Rotation paths and how fast each direction turns (degrees each step)
Each turn is a multiple of 5 degrees from 10 to 175, or 0.
Each row of a path follows its step; steps can be skipped.
Rotation 1:
step 0: [-13, -26, -24,   6,   7,  14,  -2, -26,  -5, -13,  23,  60, -48,  58,  24,
  39, -10,  42, -28, -47,  19, -62,  -2,  15, -56,  16,  -3,  21,   4, -30,
 -69, -14,  -5,  19,  -4]
step 1: [-19,  28,  47,  -7,  42,  34,  -4,  14, -30,  67,  32,  33,  30,  -9,  40,
  -4, -27, -10,  32,  34,  -3,  -2, -15, -56,  25, -15, -24,  57, -46, -19,
 -10,  13,  -3,   0, -63]
step 2: [  16,  -23,    7,  -10,   31,    2, -100,  -15,  -43,  -10,   21,  -49,
  -31,   -5,  -28,   -9,   -3,   21,   12,  -18,   -4,   12,    0,  -45,
  -77,  -17,    2,   12,   10,  -18,   26,   40,   29,   19,   47]
step 3: [-14, -23,  -3,  -4,   6,  -2,  28,  32,  16, -46,  19,  70,  28,  18, -84,
  -2, -18,  18, -24,  -2,   4, -25,  35,   8, -48,   5,  -9,  29, -44, -17,
 -53,   3,  51,  -3, -46]
step 4: [ -4,  69, -12,   1,  14, -24, -47,  20, -54, -18,  20,  10,  55, -17,  40,
  13,  30, -18,  33,  20, -14,  28, -10,  -6,  -9,  15, -39,  42,  -9, -45,
 -44,  -4, -64,  37, -12]
step 5: [ -1,  17, -47, -29, -23,  -4,  -7, -81,   1,  14,   9, -11,  -7,  14,   7,
   5,  13,  38,   4, -39, -54, -21,  -9, -57, -48, -60,  -5,  -1,   2, -50,
   6,  13,  68,   6,  -2]
step 6: [-54, -16,  46,  17,  25,  17, -19,  32,  24, -36,  42,  20,  40, -10,  -3,
  32,  -2,  59, -10, -22,  19, -32,  52, -27,  -6, -43,  25,  46,  11,  15,
 -38,   1, -29, -47, -35]
step 8: [ 11,  34, -54, -11,  58, -30,   0,  -9, -14,  -8,  65,  18, -47,  11, -44,
   7,  66,  19, -10,   0, -24, -41,   3, -15, -43, -29, -39,  22,  -5,  20,
  42, -19,  38, -20, -17]
step 9: [ -6,  38,  15,   1, -24,  47,  -4,  15,   2, -79,  56,  27,  40, -21, -10,
 -24, -49,  20, -36,  -2, -30,  10,   6, -72,  25,  21, -24,  24,   6, -19,
 -35,  -6, -22, -40,  21]
step 10: [ -2,  -3, -84,  35, -10, -38, -19, -45,   2,  13,  20, -29,  41, -78,  21,
  33, -23,   7,   9,  -8,  -1,   0,   8,   3, -41,  -6, -21,  13, -42,  19,
 -13,  70, -14,  29, -10]
step 11: [-12,  -7,  14,  22, -43, -43,  38,   5,  38, -19,  75, -11, -37,  31,   0,
   9,  59, -18,  -7,  -6,  23,  -1,  33, -40, -21, -70, -22,  54,  -8, -28,
   5, -36,  17,   3,   4]
Directions:
[ -6,  16,  10,  14,  16,   2,  20, -10,  -9,  -5,  -2,  11,   0, -12,   4,
   0,   0, -14,  -3, -12,  10,   5,  -9,   4,  -1,  -7,  11,  -3, -12,  13,
 -16,  10,  -5,  23,   2] => 115
[-17, -15,  10,   1,   6,   0,   4,  13,  -9,  11,  -2,  -4,  22, -10,   2,
   2,  15, -10,  -3,  -6,  -4,   5,  -5, -22,  13,  19, -11,   1,   4,   3,
 -14, -10,   2,  -6,  11] => 135
[  0, -12,  -8,  33,  -7,  -2,   7,  14, -17,  -1,  -4, -12,  -3,   7,  -2,
   0,   7,  -7,  -6,   7,  -5,   3,  15,  24,  -7,   0,   5,  16,  -1,  -6,
 -11,   0,   9,  -4,  -1] => 95
[ 13,  -3, -10,  10,  -9, -10, -29, -19, -17,  -8, -13,  -2,  -1,  -9,   7,
   2,   7,   0,  -3,   8,  15,   3, -11, -10,  11,   6,   7,  -7,  -1,   6,
  -5,   2,  17,   1,  -6] => 135
[ 15,  21, -14,  -5,   9,   9,   3,   3,  -7,  -5,   4,   7,  -4,   4,  16,
  -9,  13,  -4, -15,  -5, -17, -20,  -2,   8,  10,  17,  -6, -10,   7, -15,
  -9,  -5,   0,   1,  -7] => 85
[  6,  -2,   7,   3,  -1,  -5,  -6,   6,  -1, -26,   0, -14, -11,   9,  16,
 -23,  -7,  -8,  17,  -9,   8,   0,  -4, -10,  -9,  -4,  -4,   3,  12,   0,
 -13, -15, -14,   0,  13] => 155
Rotation 2:
step 0: [ 20,   5, -27,  21, -12, -41,  40, -31,  41,  29,  -7,   0,  23,   2,  49,
 -40,  21, -25,  36,  29,  33, -28, -16, -25,  -9,   9, -49,   4,  -2, -34,
  38, -18,  44,  20, -14]
step 1: [ -7, -28,   1,  37, -18, -20, -26,  17, -17,  13, -27,   5,  17, -36, -22,
  -2, -53, -36,  47,   4,  22, -31,  74, -35,  23, -40, -25,   7,  16,  -1,
  41,  -7,   5,  16,  16]
step 2: [  1, -27,  50, -11,  39,  49,  23, -35, -12,  17,  32, -22,  -5, -23,  -6,
   2,   2, -15,  31,  19, -35, -73,  19, -37,  -6, -18,   6, -57,   4,  10,
  23, -21, -27,  11, -16]
step 3: [ 44, -38,   3, -23,  -9,  11,  -1, -43,  19,   9,   2, -43, -24, -48,  -7,
  29,  42, -11, -14, -43,  30,  38,  21,   5, -20, -11, -15, -26,   8, -42,
  31, -54, -14,  21, -18]
step 4: [ 50, -32,   5, -41, -22,  50, -18,  16, -47, -41, -36, -28, -10,   3,  27,
  21, -42, -46,  -3,  34,  12,   0,   3,  19,  -2,   6, -31,   9,  -4, -53,
   7,  13,   4, -12, -31]
step 5: [ -7,   3,  23,   4,  22, -14,  16,   7,  29,  -2,  44, -47,  -6,  30,  36,
  27, -48, -34,  32,  -5, -13,  -5, -34, -37, -18,  -8, -19,  51, -34, -50,
  -4, -30, -32, -35, -14]
step 6: [ 14,   1,  30,  25, -45, -30, -25,  51,  30,  22,  15,  -4,  60, -57,   9,
  26,  18, -15,  20,  -9,  25, -21, -41,  -7,  -4,   0, -16, -12, -47,  -9,
  33,  -4,  18, -15, -41]
step 7: [ 19,  20,  35,  31,   6,   5, -35, -33,  -7, -19,   0,   2,  29,  22, -12,
  45,  -9, -32,  20,   6, -16, -14,   4, -42,  36, -29, -45, -18,  15,  10,
   2,  -8,  90,  24, -24]
step 8: [ 19,  -5,  -8,  35,   5,  14,  34, -27,  35, -12, -16, -10,   3,  45,  13,
 -20,  41, -38,  50, -13, -22, -40,  29,  29,  -1, -69,   2, -17, -12, -14,
  55, -30,   6,  -6,  -3]
step 10: [  1,  -8,  74,  -3, -22,  50, -14, -55, -26,  -3,  10,   1, -46, -23,  37,
  25, -11,   7,  13,  24,  32, -50,   8,   7,  22,  15, -26,  10,  -8, -28,
  -2, -39, -12, -17,  27]
step 11: [ 32,  16, -12,   7, -12,   3,   4,  15, -19,  17,   4, -18,  -3,   2,  65,
  42,  45, -50,  18,  -6,  38,   5,  28, -40, -40,  15,  -3, -10,  10, -18,
 -23, -62, -39, -18, -28]
Directions:
[ -2,  -6,   2,   7,   0,  -5,   0,   1,   3,  -1,   3,  -9,  -2,  13,  -9,
  13,   5,  -1,   7, -16,  11,   3,   2, -19, -11,  -4,  -4,  15,  17,  -1,
 -23,  12,  -7,  29,  -6] => 175
[  0,  -5,  -9,  -8, -15, -10,   5,  10,  -5, -16,  -2,   6,  -9,   7, -11,
 -13,   9,  17,  -4,   5, -17,  15, -12,  -9,   6,   8,   3,   3,  -1,  25,
  -8,  -3,  -8,   4,  17] => 0
[-14, -14,  11,  -3,  -1,  -3,  -9,   8,  -5,   2,   9,  14,   0, -10,  11,
  -9,  -1,  14,  12, -13, -15,   0,   0,  -4,   6,  -2,  17, -11,  -9, -27,
 -15,  -5,   6,  10,  -2] => 95
[  1,  15, -10,   5, -23,  -3,   3,   9,   3,  -9,   0,   7,   2, -18,   8,
   4,  -4, -20,  -2, -18,   5,  11,   1,  -1, -13,   0,  16, -13,   2,  -3,
  16,   9,  -5,  11,  14] => 135
[ 11,   3, -10,  -2, -17,   8,   7, -16,  21, -11,   4,   7,   3,   3, -13,
   2,  -8,   3,   0,  14,  -9,   1,   7,  19,  -1,  10,  -4,   6,  -4, -26,
 -15,   4, -13,   4,  -1] => 70
[-15,  -8, -17,  19,   2,   3,   6,   3,  -6,   8,  18,  -7,  -6,   5,  -7,
  -3,  21,  -4,  -6,   1,  -8,   1,   5,   1, -23,  15,  -6,   0, -23,  -5,
   9,  -5,   3,   3,  -6] => 125
[ 12,  -2,  -3, -18,   0,  15,  -1,  10, -13,  -4,  25, -18,  -4,  -6,  -4,
 -12,  -8,   0, -10,  -2,  16,   0,  12,  -3,   1,  11,  12,   0,  12,  -3,
  -4, -20, -11,  -2,  -5] => 45
Rotation 3:
step 0: [ 31,  50,  16,   5, -18,  12,  23,  14, -48, -15,  40,  38, -35, -17,  11,
 -37, -15,  10, -42,  37,  -2, -25, -37,   3,  15,  12,  33,  -9, -21,   9,
   7,   7,  26, -63,   1]
step 1: [  1,   8, -40,  29,  44, -36,   7, -41,   1,  35,   8,  30,   4,  16, -42,
  37, -27, -42,  15,  38, -42,   7, -17, -18, -25,  23,   2,  -9,  18, -10,
 -29,   8,  40, -35,  29]
step 2: [  9, -31,  33, -14,  62, -10,  26, -23, -40,  20,  42,  -4,  21,   9,   8,
 -28, -10, -28,   1,  18,  -1, -22, -20,  -5,   7,  20, -26, -37, -24,  -8,
 -31, -34, -55,  53,  -9]
step 3: [  5,  11,  11,  42, -12,  19,  21, -32, -11, -61, -51, -19,  33,  46,  12,
  -7, -28,   9,  23,  -2, -22,   9, -39,  20,  44,   3,  13,   4, -35,  52,
 -32, -20,   9,   7,  -8]
step 4: [ 12,   7,  16,  -6,  10,  -2,  -5,   6,  -5, -28, -33,   9, -16, -29,  19,
  70, -36,  47,  -7,   4,   0,  -6,   2, -17, -18,  22,  56, -67,  33, -10,
 -43,   9, -22, -12, -28]
step 5: [ 34,  16, -20,  48,  54,  18, -22,  20, -34,  19,  -6, -10,  47, -54,  18,
  -7, -36,   3,   9,  -6,  21, -43,  23,  -5, -41, -57,  -1,   3,  -8,  11,
  -2, -18,  22, -14,   9]
step 6: [ 12,  -3, -11, -34,   6,  27,  42, -23,  -3,  44,  28, -13, -18,  31, -28,
   5,  -9,  28,  19,   4, -19,   3,  31, -37, -31, -26,  10,   0,  -9,  92,
  -3,  -4,  18,  24, -32]
step 7: [ 26,  -7,  13, -51,  12,  30,   0,  40,  -4, -16, -37,  33,  40,   9, -70,
  23,  16, -19,  -9, -47,   0, -22, -39, -29,  18,  -8,   5,  -2, -18,  -3,
 -20,  31,  12,  39,  -1]
step 8: [  1, -17,   9, -10, -31,  13,  15,  44, -44, -21,  16,  16,  21,   9, -31,
 -18, -21,  53,  18,  -3,  38,   1,  12,   3,  17,  15, -49, -18,   1,  -3,
 -34, -12,   6, -86,  -3]
step 9: [ -6,  10,  -5,  34, -31, -39, -49, -13, -32,   3,  48,  39,  54,  -1, -20,
  17, -12,  -4,  14, -14, -21,  64,  -6,   5, -45, -17,   4, -21,  33,  26,
  -4,  35,  -1,   2,  -7]
step 10: [ 31, -62,  48,  28,  44,  -8, -39, -24,  10, -11,  56,   8,  -3,  20,  -7,
  -4,  14,  36, -52, -14,   1, -40,   7,   0, -21,  17, -18,  -2, -37,  11,
  11,  28,  11,  18, -13]
Directions:
[ 11, -11,   6,   3,   6,   8,   7,   2, -17,  -6,   8, -10,  -1,  18,  15,
  -1,  19, -24,   3,  -9, -14,   6,  15,  14,  -4,  -8,   2,  -1,   5,  10,
   5,   9,   1,   4, -17] => 100
[ -7,   7, -19,   3,  17, -14,  -4,   5,  -8,   5,   6,  -4,  -8,  -8,   4,
   3,  -1,   3,  -3,  10,  12,   9,  -8,  10, -14,  -8,  -9,  18,   1,  -2,
 -21,  18,  -2,  -7, -21] => 90
[-12,   7,  -8,  -1,   9,  -7,  -7, -20,  -3, -16,  15,   5,   1,  -6,  -4,
 -13,  -8,  -4,   1,   3,   2,  -6,  20,  -3, -15, -14,  10, -20,   6, -10,
  13,   7,  16,  -9,   4] => 85
[  4,  -5,   3,   2,   2,  11,  -6,   2,   2,  17,   1,   8, -20, -23,   3,
   8,   1, -12, -19,   8, -11,  -8,  10, -15,  -2, -10,  13,  16, -12,  13,
   5,  -4,  12,  -9,  -2] => 65
[  3,  -4,   4,   3,   9,  -2,   2,   7, -22,   0,   5, -13,   8, -15,  -2,
 -13,   1,  11,  -7,  -7,   5, -29,   2,  16,  17,  -3,  -8,   7, -17, -12,
  12,  -6,  -2,  -4,  -2] => 135
[-16,  -3,  -4,   5, -16,  -7,  17,  13,   1,   1,  13,  10,  23,   9,   1,
   6,  28,   3,  -9,  13,   4, -16,   0, -10,  -4,  -9,   7,   2,   0,   0,
  -7,   5,   5,  -4,   4] => 40
[ -7, -12,   9,  -9,  13,   2,   8,   4,   1,   4,   7, -21,  -4,   4,   9,
   2,   4,  21,   0,  10,   3,  14,  14, -15,   1,  26,  -2,  -7, -10,  -3,
   1,   3,  18,  -9,  -5] => 170
